[[-435 -495 -440 -318 -154 -480]
 [-504 -246 -376 -457  811  280]
 [-456 -511 -478 -332 -194 -528]] >> -495

[[65 89 55 62 87 77]
 [11 54 52 46 59 52]
 [53 73 74 75 60 70]] >> 89

[[195  47 135 113]
 [102 136 131 130]
 [115 136  76 217]] >> 47

[[5388 5948 4904 6375 7805 5049 5430]
 [5479 5508 4774 5309 5503 3119 6249]
 [5466 4070 3374 5305 6054 5602 6072]] >> 5948

[[385 665 442 562 558 592]
 [528 245 424 898 708 238]
 [449 456 694 613 741 480]] >> 665

[[365 297 565 299 337]
 [352 540 395 454 363]
 [972 503 704  39 761]] >> 297

[[3927 4066 6085 3217 5354]
 [5792 3992 8220 1844 7935]
 [3134 5494 5530 3636 7533]] >> 4066
---
[[ 25.4 -50.2  -4.2  13.4 -23.5  53.0]
 [-43.2 -12.4  -1.1 -10.9  25.8  -7.1]
 [-24.5  -4.8  17.7  14.7 -17.6   6.2]] => -10.9

[[-18.5  -1.2   1.6   9.8  22.4 -51.0  -9.5]
 [ 22.6  15.6 -45.0 -10.0  31.8 -41.0  -9.3]] => 31.8

[[ -4.7 -21.1  10.4  -6.9  -1.1  -2.7 -19.5]
 [ -2.9 -61.2  -0.1 -14.4  -5.1  41.3  -3.3]] => -5.1

[[ 1.6 35.1 58.8 60.3 60.5 60.7 59.9]
 [ 0.0 12.6 52.3 61.4 61.0 61.2 60.7]
 [-0.2 -0.6  0.3  2.2 28.9 57.3 60.8]] => 61.0

[[-23.3  -5.4  -3.7   6.1  14.3  30.7  13.9]
 [ 11.3 -26.9   8.9 -39.6  10.3  19.8  10.2]
 [ 56.8  20.6 -13.6 -14.0  -5.6 -23.3 -18.0]] => 10.3

[[ 39.0  53.0 -63.6  -8.1]
 [-39.0 -26.9 -18.6  59.5]
 [ 18.6  31.0 -51.4  17.0]] => -26.9

[[ -2.0   4.2   1.6  -2.6 -12.9   9.6  -1.5]
 [ -0.5  -2.5  -0.8   1.1   5.8 -15.3  -2.6]
 [  6.5  -3.6   7.7  12.0 -13.5  52.4  21.0]] => 5.8

[[ 57.3 -23.4  15.3 -38.3]
 [-20.2   2.2   4.0   4.3]] => 2.2

[[ -9.4 -16.1   7.2  -2.7   5.6]
 [ 45.5 -23.4 -13.5  -2.9 -17.0]] => -13.5
---
[[ 8.3 10.5 -6.0  5.7]
 [30.6 46.3 -2.7 21.6]] -2.7

[18.3 11.0 52.9  1.0] 52.9

[-18.5 -58.2  49.3 -40.2] 49.3

[[-11.2 -57.6   1.1  -4.0]
 [  9.5 -49.2  -5.7  -8.8]
 [  5.9 -49.2  -5.9   1.2]] -5.9

[[-18.2   6.9  -8.1   6.5]
 [  0.0  -0.4   0.3  -0.6]
 [ 54.9   0.1 -11.9   7.7]] -11.9

[ 11.5  51.3 -18.1  -5.6] -18.1

[-54.7   6.0 -40.7 -53.2] -40.7

[54.2 24.1 22.4 31.9] 22.4

[ 44.8   7.4  14.4 -14.6] 14.4
---
[[  1.9  17.8 -22.4 -18.8 -47.0  -9.6  13.7]
 [ 33.1  33.8 -27.1 -17.4   6.9  -1.1  -3.2]] => 33.8, -47.0

[[ 20.6 -10.7   8.6  16.1  32.6 -58.8]
 [-14.7  12.1  -5.5  29.0  22.5  35.8]] => 35.8, -58.8

[ 14.6 -54.4  40.0  54.4] => 54.4, -54.4

[ 50.3   2.5  57.0 -26.5 -24.0  16.1  52.4] => 57.0, -26.5

[54.0 51.4 20.2  0.0  6.4 30.4 43.7] => 54.0, 0.0

[-33.9  38.9  -9.0 -49.0  50.7  43.7  25.3] => 50.7, -49.0
---
[ 31.3  30.3 -20.9 -44.2 -57.0 -18.4  16.1] gives 31.3
[ -8.0 -49.1 -46.3  22.5 -42.1  32.9  19.3] gives -8.0
[-37.8 -34.5 -23.2  53.4 -20.4] gives -37.8
[-30.8 -13.0  56.5 -39.9] gives -30.8
[-30.5 -25.3  30.5 -58.3 -16.7 -48.4] gives -30.5
[-19.4 -58.7 -16.0  -7.6  11.7] gives -19.4
[ 7.9 51.2 -6.4 10.0 42.5 -3.7 26.3] gives 7.9
[ 20.5  -0.3   6.2 -50.9 -27.0 -14.3 -25.5] gives 20.5
[ 63.4  -5.1   6.9 -24.8 -29.8] gives 63.4
[ 23.1  40.4 -12.2 -34.4  52.9 -11.0] gives 23.1
